T: rows in several groups, each row roughly a mix of its group's directions (some rows in no group):
T (160 x 12):
[[ -5 -49  11   4  59 -39 -22 -27  15 -15  15 -42]
 [ 54 -22 -53 -47   5 -20  13  41   4   6  18   7]
 [ 59   8 -10 -46   0  53   9  -3  16 -47  -4  -6]
 [ 26 -17  -9  24  47  -2 -53 -19 -39 -20 -31  37]
 [ 84  34  22 -27   9  19 -14 -22 -12   4 -20 -10]
 [ 45   0 -14  -7 -70   6  -2  20 -23  18  53   5]
 [-70 -37  27   7   3 -33 -33 -36   4 -10 -21  12]
 [ -2  65 -22  12  29  55   7 -28 -11  32  19 -11]
 [-28  20  62  10   7 -39 -15 -32  39  -5 -22 -36]
 [-30  50 -19 -20  -8  16   0   4  -7 -81   0   2]
 [-14  39  44 -40  24  12  -2 -40  47   6  -9 -37]
 [ 27  36  61 -10 -13 -44  13  19  38  32 -17  -5]
 [-37  30  20   4   4 -64   8 -48 -28 -21   8 -26]
 [ 20  55   6  24  10 -55 -15 -33  32  37 -11  11]
 [ 22  14 -33  18  51   7 -44  -1  28  -4  -9 -60]
 [ 27  34  -1  52   5 -43  -9  -5   8  12 -56  35]
 [ 30  -6  -3 -15  22  42 -31 -61  23   4 -29 -41]
 [-42  10   4  -1   1 -29 -31 -23 -49  56 -26 -27]
 [-50 -55  30 -11 -11 -52   2   0 -13   3  41  -3]
 [-15  11 -57  36 -20  32 -15  28  56  27  -1  -4]
 [-10 -22  44 -32 -14  17 -18  17  49  27  47  35]
 [-31 -21  13  34  46   2 -30 -11  14 -26   1  67]
 [-17  -2  25  -3  15  10 -18  15  62 -60 -39 -20]
 [ 53  -7   1 -60 -21  22  -6 -12   3 -28  50 -18]
 [-20 -34  51  32  20 -11  36  14  -1 -21  48  35]
 [ 62 -34   5  -5 -26 -13  23  40  18 -36 -15  37]
 [ 30 -29 -26  -4  -2  12  41  -4  28 -71  32   6]
 [-23 -17 -30   9   1 -32  26   5 -40 -49  26  55]
 [-28 -38 -19  15  51 -33 -11  46  -1 -42 -25  14]
 [  8  35   7  31   4 -51 -29 -45 -27  52   1   8]
 [-31 -17  20   3 -18 -34 -54 -47  17 -49  15   5]
 [-22  25 -27   9 -28  68  28 -13   5  -4  28  45]
 [ 34 -39  45  -2 -47  11 -27  15 -21 -12 -45  23]
 [  4 -55  52 -23  -4 -15 -15  43 -17   7  15  46]
 [-14 -31   3  37 -21 -84  -9  22   5 -10  -7  21]
 [-36  22 -23  58  24  30 -15 -29  46  13 -26   6]
 [-13  12  -8 -18  56 -24 -57 -47  16 -20  25  -7]
 [ -8 -26 -48 -15 -48  -9  -2  57  32  33   0  13]
 [ -4  47 -44  38  29  24  28 -10  15  22   2  51]
 [-25  35  19  39 -32  43  -5 -34   3  13 -52 -24]
 [  3   6   5  40 -10 -20  16   3  33  11  64  58]
 [ 18   4  31  55 -27  -5  -4  -1 -69 -19  26 -19]
 [ -6  -4  53 -56  13  53 -13   0   6 -16  12  41]
 [-19  -6 -14 -14  18   3   4 -73  25  62 -10 -12]
 [ 41 -26  47   3  -2  23 -10  18  43 -35 -42  29]
 [ 13  41 -38 -62  43  -6  32  20 -17  11  14  12]
 [ 37 -36 -47  -2 -17  45   3  42 -33   2  13  30]
 [-15  37 -51 -30 -19 -22  19  46 -28   4  -5 -46]
 [ -6 -41  -6 -22  -8  39  40  54 -15 -39  30  12]
 [ 23  28   6 -17 -14  -5  22  35 -27  -5  83   0]
 [-10  36  20 -42  -4  40  -2 -11  17  49  44  36]
 [ 23  -5  38 -16 -71  22   2 -29 -40 -16  24  -6]
 [ 37  34   1   0 -29 -13  24  54 -25  28  42  32]
 [-52   2 -48  14  26   7 -10  52  18  -7 -46   1]
 [ 15 -45 -40 -26  48  51  29   8  -5 -16   7 -23]
 [-24  21  34  -8 -16 -76 -28  -5  14 -38  17  16]
 [  5 -32  -5  -5 -56  35  31  24  15 -43 -16  44]
 [ -2 -54   7  47 -15  -2 -49  43  21  -5 -32  -3]
 [-22  -9  36 -30   8 -43   7  30 -54  37  -8  34]
 [-19  -3  26  -7  48 -26   0  -2  -1  -5  81 -24]
 [-21 -27  -5 -34 -67  20  30  19  19  14 -46 -10]
 [-19 -36 -25  -2   8   5  14  67  -2 -30 -43 -36]
 [-23 -13 -35  42 -21  41 -30 -17 -38 -13 -35  37]
 [  6  27  56 -20 -16 -67 -11 -27  21 -24  16  -6]
 [-84  11  -2  -4 -21  15  35  24 -12  15 -34   3]
 [ 25 -22  12 -44 -17  47  23  15   0 -64 -25  12]
 [ 81   1 -24 -33 -10  41   1 -28 -13  -5 -10 -11]
 [ 27 -19 -19 -53  12 -15  28   7 -45 -55  14 -22]
 [-43 -14  17  53  -6   3  -3 -70   4  30  -5   7]
 [ 48 -36  19  21  15 -27  -3  47 -42  34   0 -29]
 [  8 -34 -55  36  15  54  15  17   6 -25  25  29]
 [ -8 -14 -63   0  20  13 -44 -12  27 -10 -36 -47]
 [  0 -36 -41  -9   0  -7 -29  31  32  34  -9  63]
 [  1   7  61   2 -13 -46 -49 -11  35   1 -29 -23]
 [ -6 -14  65 -26  52  -8 -20 -20  -9   4  44 -22]
 [  1   8  -3 -38 -34  46 -31 -37   1   1 -60 -20]
 [-38   5 -34 -10 -53 -18  -1  -4  61 -15 -36   4]
 [-22  -1 -26  12 -38  35 -21  49  21  20 -50  32]
 [-53  16  29 -23  -1 -22 -21 -25   5  25  13 -67]
 [ 20  37 -42  37  19  18  10   8   4   2 -72 -16]
 [-25 -28  22  38  41  12  33  54 -39  21   1  -6]
 [ 20 -21  25 -36  24  11  27  18   6 -21  77 -12]
 [-53 -36  12  52   2 -51 -10  11 -18   3 -25  24]
 [-63  -7  31 -22  30   1  32  27   5 -18 -25 -45]
 [-52   3  11  38 -54  17   0   9 -55   3 -24  -9]
 [-11 -26 -42   3 -11  22 -44 -25  44 -36  14 -45]
 [-27 -55 -26  17  43  21  -7 -23  14 -35  47   1]
 [ 17 -60  17   8  13   3 -17  18  49  13 -59  11]
 [ 49 -20  -7 -13  -1  12 -41  26 -28 -63 -30  -4]
 [ -8  33  21  -1   5 -50   5 -47 -46  27   5  44]
 [ 10 -53  -1  12 -44  -4  27  54  13 -36 -20  25]
 [  4   3  13   6  67 -45 -37 -10  31 -18 -41  12]
 [ 25 -11 -14  -2 -11 -58  14  34  26 -26  63   1]
 [  3  43  18 -18  13 -43   8 -33 -49  55  12  -4]
 [-13  19  26  48 -19 -27 -34 -54  -8  35  -1  34]
 [ -3 -36   0 -28  29 -26  -9  -1  25   0  76  34]
 [-49  10 -55  12 -16 -20   0  -3  -3  51 -47   0]
 [ -8 -18 -23 -11  44  -9 -28  14  -9 -32 -74 -25]
 [-29  22   6  17 -22  12  17 -30  47  37  -1  65]
 [ -1 -15  -8 -71  10  37  33  26 -39 -13 -11 -30]
 [ 23 -13 -46 -24   5  28  49   8 -43 -26  42  15]
 [ 33 -18 -35 -45 -21  69  25  14 -22   8   8   5]
 [-32  27 -27  26  39 -37  31 -49  -3 -14  28 -28]
 [ 14 -23  -3  38  20 -12 -36  21 -21   8 -70  36]
 [ 36 -27  19  -7  25 -57  15  -3 -45 -19   6 -47]
 [-55  42   8 -41  -6 -56  -4 -10 -35  -4  -2   0]
 [-34  33 -56   8 -14 -34 -52 -28  19  -3   6 -23]
 [ 14 -35  -6  68 -17 -50   0 -19   6  -1  26 -37]
 [ 51 -20  -5 -42  67  -9 -14  17   6  29 -12  17]
 [-50  43 -26 -22  10   7  16  -2  48  -6  -8  53]
 [-31  19  21  40  14   4 -17  -6 -50  46 -46 -27]
 [-30  29 -13  -4   0  81   9 -13 -10  25 -36 -20]
 [-21  21  54 -38  12  42 -28 -21   7  20  16  47]
 [-19 -11 -18  53  17   0  52 -15 -48  29 -36  -7]
 [-14   5  13  50  11  -7   0  12  18  87  -9   8]
 [-42  18 -64  -5   8 -15  43  41  -7  -4 -29  15]
 [  7  15  30 -10  19   4  15 -20 -29 -34  75 -38]
 [-75 -16  31  -9  38  22 -22  24   5 -20 -28  13]
 [ 43 -37 -43  38   2  65   5  -8  -2  -2  15  11]
 [-26  15  39 -48  21 -31  33  -8 -62  10  -3   3]
 [  4 -48  17 -15  44 -16  13  24  -9 -55   8 -48]
 [ 16 -27 -49   0  -1  57   3 -20 -31 -55   1 -12]
 [ 27 -35 -16   3 -20   2 -30 -25 -32   7 -54 -56]
 [ 12 -53  35  -7  20   3  12   3  10 -45  34 -56]
 [ 26 -12  14  42   2  -4 -32 -19 -65 -26 -43 -20]
 [ 30 -13 -42 -30 -55  -8  -1  26 -20  38  19 -39]
 [ 35 -12 -34  43 -21 -34  -2  51   9 -27 -34  27]
 [-30 -17 -32  45  29 -65 -10  30 -14  11 -19 -15]
 [ 67 -15 -21 -62 -27  12  -6  26   6   8  19 -14]
 [ 15  -5  37   7  58   8  40  18  -2  -4  63  13]
 [-63 -30  -1  46  -2 -14  -1  15  31   9 -52   1]
 [  6 -30 -17 -28  62   4 -37  -8  15 -22 -56   7]
 [ -5   8  -7  37   3 -20  27 -27 -17 -82  -7 -29]
 [-21  47 -30 -11 -32  42  19 -14  13   2 -22  59]
 [ 24  -9 -67 -43 -43  -3 -30  11  -9  -8  23 -26]
 [-11   4  14  14  -5 -51  31  -7 -45  51  47   9]
 [ 14 -24 -26 -54 -39   2 -44  -4 -17   3 -37 -40]
 [-28 -52 -18 -31  28  15  24  10 -47 -33  24 -30]
 [ -7  42   7  -9 -47  19  20  29  25 -60 -33   8]
 [ 21 -37 -18  -6 -15  91   6  19   4   0   2   7]
 [-52  33 -47  -3   5 -29  40  22 -25  21 -24  24]
 [-34   4  28 -15  60  33  18   6   1   5  49 -38]
 [-34  -3 -39  20  33 -17 -37  28 -27 -34 -44  26]
 [-15 -65  -9 -12  20   3 -17 -28  58  42  -6   4]
 [-10   9  21 -63 -36  41  36  30 -18  18  -9  26]
 [-59  17   9  15 -20  -5  42 -36  14  27  22 -47]
 [ -1  11  11 -20 -26  13  66 -11 -56  20  42  -3]
 [ 53 -45  13 -12  58 -12 -22   6 -28  12 -14 -29]
 [  8   9  39  -9  29 -58 -20 -18  18 -21  57 -21]
 [ 10  53 -50  22  16  25  24 -24   3  27  23  45]
 [ 54   8  13  28  22  32  27 -21  57  33  -4 -11]
 [ 50  25  44  15  -3  24  36  17 -30  37 -39  -6]
 [-27  33  20  13 -50  20  30 -41  29  12  41  26]
 [-43   7 -22 -26  40 -40  45  34 -39  -2 -11 -13]
 [  4  33  -6 -51 -10  13 -30 -68   2  10  31 -24]
 [  0  59   5 -15 -24   9  37  14  28  -3 -67  10]
 [ 26  21 -31 -59  17 -16  27  44  11  46   0 -10]
 [-45  10   6  13  29  14 -10 -43  28 -19  29  63]
 [  1  -3 -25 -19 -36  65  39  43  16  -1 -24 -22]
 [ -2  19   9 -71   1 -46   8   0 -48 -18 -11 -29]]
one row of each group, then the others: which group is each in?
[ 13  18  19  16 -12 -74 -28 -49 -25  21  17  -5] => (103)
[-23  25 -21  30  45  -3 -35 -16  40  36  38 -28] => (69)
[ 18  26 -31 -40 -49  17   6 -52 -14  15   8 -41] => (129)
[ 40 -12  17 -67 -22  -3 -20   7  -7  -1   2 -61] => (130)

[ 33  20  14  26  13 -29  42 -17 -24 -14 -40 -58] => (103)
[ 37  34 -31 -47 -12  -6  15  42 -10  24  45  24] => (129)
[-32 -47 -35   4 -38 -47 -10 -14 -10   0   5  51] => (130)
[ -3 -28   5 -42 -20 -24  26  31  -3  12  66 -39] => (130)
[  9 -58  -5  -9  48 -14 -23   7  -3  25  63   1] => (129)
[-18  43  -2 -12  28  -8 -50 -65  23 -11  21 -16] => (130)
[ -7  -1  -9 -58  26   4  27 -28  54  42  23 -16] => (129)
[-22  18  35 -59   4  46  -4  10  -8  -2 -15  57] => (69)
[ 26 -22  18  45  19  -9 -31  -3 -39   1 -69   1] => (129)
[ 25  -5 -63  30  55   8  42  18  -5  20   0   5] => (103)
[-22  -7  -7  19  11 -43  46 -39  -5 -37  46  35] => (69)
[  5 -15  21 -16 -27  70 -22  -7 -47 -12  -4 -42] => (130)
[ -6  25  12  51 -70 -32 -26  -6 -21  -1 -14 -25] => (130)
[ -4  28  12   0  42   5  -7  -4 -14 -36  60  57] => (129)
